Rotation paths and how fast each direction turns (degrees per step):
Each turn is a multiple of 5 degrees from 10 to 175, or 0.
Each row of a path follows its step; steps can be skipped.
path 1
step 0: [-25   1  25  31  14   1 -16  -7  17  -5  15  -9  10 -22  -3  16  14 -14
  -1  -4   4 -32  10 -10 -13 -22]
step 1: [  1   4   0  19 -27   0  -9   6  11  -3 -10 -26  18  18  -3   5  -8 -13
   1  32  23  12  27  -3  22  21]
step 2: [-20   9  16  -1 -16  21  -8   7  -7  33  -1 -12 -28   2  -5  22   0   0
  -2 -37  20  -6  18   4 -10  -4]
step 3: [-10  -1 -36 -14 -36   7  -6   1  24 -15   5   1   6  20 -10 -13 -10   4
 -10 -12  10 -13  -8  12  32 -10]
step 4: [  9 -12 -17   5   6 -17 -30  16   0   4  35  -9 -25 -18  -9   8   9  12
  19  -8  19  -1  -1   5 -18 -25]
step 5: [-10 -10 -32  -8  -9   1  -1   7 -20 -18   7   8  16  11 -46  15  -1 -25
   3  18  -5   8   2 -14   0  13]
step 6: [-19  -7  22  29  -6  22  -5  11 -21   6  48  10  -7   1   3   7  -3  21
  -3  -3 -15  16  -3   3  -9   3]
step 7: [ -7 -32   9 -14 -17  20  38  -9   1 -25  13  -4  13  -4  -4 -14  -6 -16
   0  15  13  -9  21  -8  12 -16]
step 8: [  5  -3   2  22   9  12 -21  -8   3  21  14  35  -3 -16  19  -4  -5 -13
  -5   1  38  21  19   6   0 -10]
step 9: [  7  -1  -8  -9   9  23 -12 -24  22 -18  -3  -5   8   0 -28   4 -30  -5
  -1 -13   0 -21  35  -8  -5  21]
Directions:
[  0 -13   8   8   2   3   3  -6   5   7  -2  -3  20  -9   4  -3  -3  -7
  -5  -4  -4   8   6   2  -4   0]
45
[ -1   5  -8   2   3  -5 -11 -17  -1 -10  -5   2  -1 -17  -6   4   0   4
   0   4  -1   4   3   8   1  -8]
80
[  2   3  -1  -4  -3  12   3   3   2   5 -12   2   0  -6   5   1 -15  11
  -5  -3  18  -1   2  -3   3  -4]
60
[ -2  -1   3   1  -1   1  -3   6  14 -16   9  -9   3  -3  10  -3  -4  13
  -3   1  -9  -7  -2  -5   2  -4]
115
path 2
step 0: [  6  26  12 -24  -3  -2  -9 -13  14  26  12  16  -6   5 -16  -4  -3  -4
 -50  -6  17 -14 -16   3 -12  -6]
step 1: [ -2  32  12   4  20  -9  11 -14  26  16  14   5 -12  35 -14   6  17 -15
   3 -13 -12   1  15 -27   7 -16]
step 2: [ 10  11 -15  -7  12 -27  29  20   4  10  -4  -6   5  18  -4  17  -2   9
  21   5   5 -39  21 -17 -24   4]
step 3: [ -3  -2  -7 -20 -16  15  21  11  20   3   3  23  14  -2 -22  11 -25 -22
  -5   1  20 -11 -16  -8 -38  13]
step 4: [  7   8  12   1 -22  10  -2   1  47   8 -14  -7 -30  20 -26 -17  -5 -24
  -6   4  -7  -8 -16 -10   7   6]
step 5: [ 33  27  25  -5 -19 -31  20 -15   7  -2 -31  -3 -18  14   7  13   9   1
  -4  -1   9 -13  15  -5   0  -3]
step 6: [ -5 -10  -1  10 -27  -3  18  -8 -11   0  -5  24   0  13  -4  39   1  -9
  15 -36  15 -11   8 -26 -19  -7]
step 7: [ -5 -15   4  18 -32  -5   0  27  13  -2   9  -7 -12   8 -26   2   0   8
   8 -17 -27 -18 -20  -3 -31  20]
step 8: [ 24   0  49   4   1  -6  18   5  27 -20 -10  12 -15  -9  -4   5   3   8
   3   9   0   2 -32  19 -13   9]
step 9: [  6 -14  22  10   0  14   7  -1   6 -36 -26  11 -23   8  -3  28 -10   5
  -5 -10  11 -12   3 -23  28 -23]
Directions:
[  7 -14  -7   9   5   0   2  -3   3  -5   0  -1  13   3 -13  -8   6  -3
  -1  -4   6  -3   4   9  -9   7]
85
[  4  -7   3  -7   3  -9   2   0  -7   0   0   4  -8 -12   4  -9  14  -1
  -3  10   7  -2  -2 -11 -10   3]
130
[  5  -3   4   0  -5 -11  -9 -11  -6  15   9   5  -5   5   0  -3   0   8
   2 -15   0   4   6   2  -3  -1]
65
[ 12   4  11   4  11  -1   0  -8   9  -4  -4  -6  -3   1   2  -1   4   1
  11   6  -4   4   9   3  -2 -16]
100
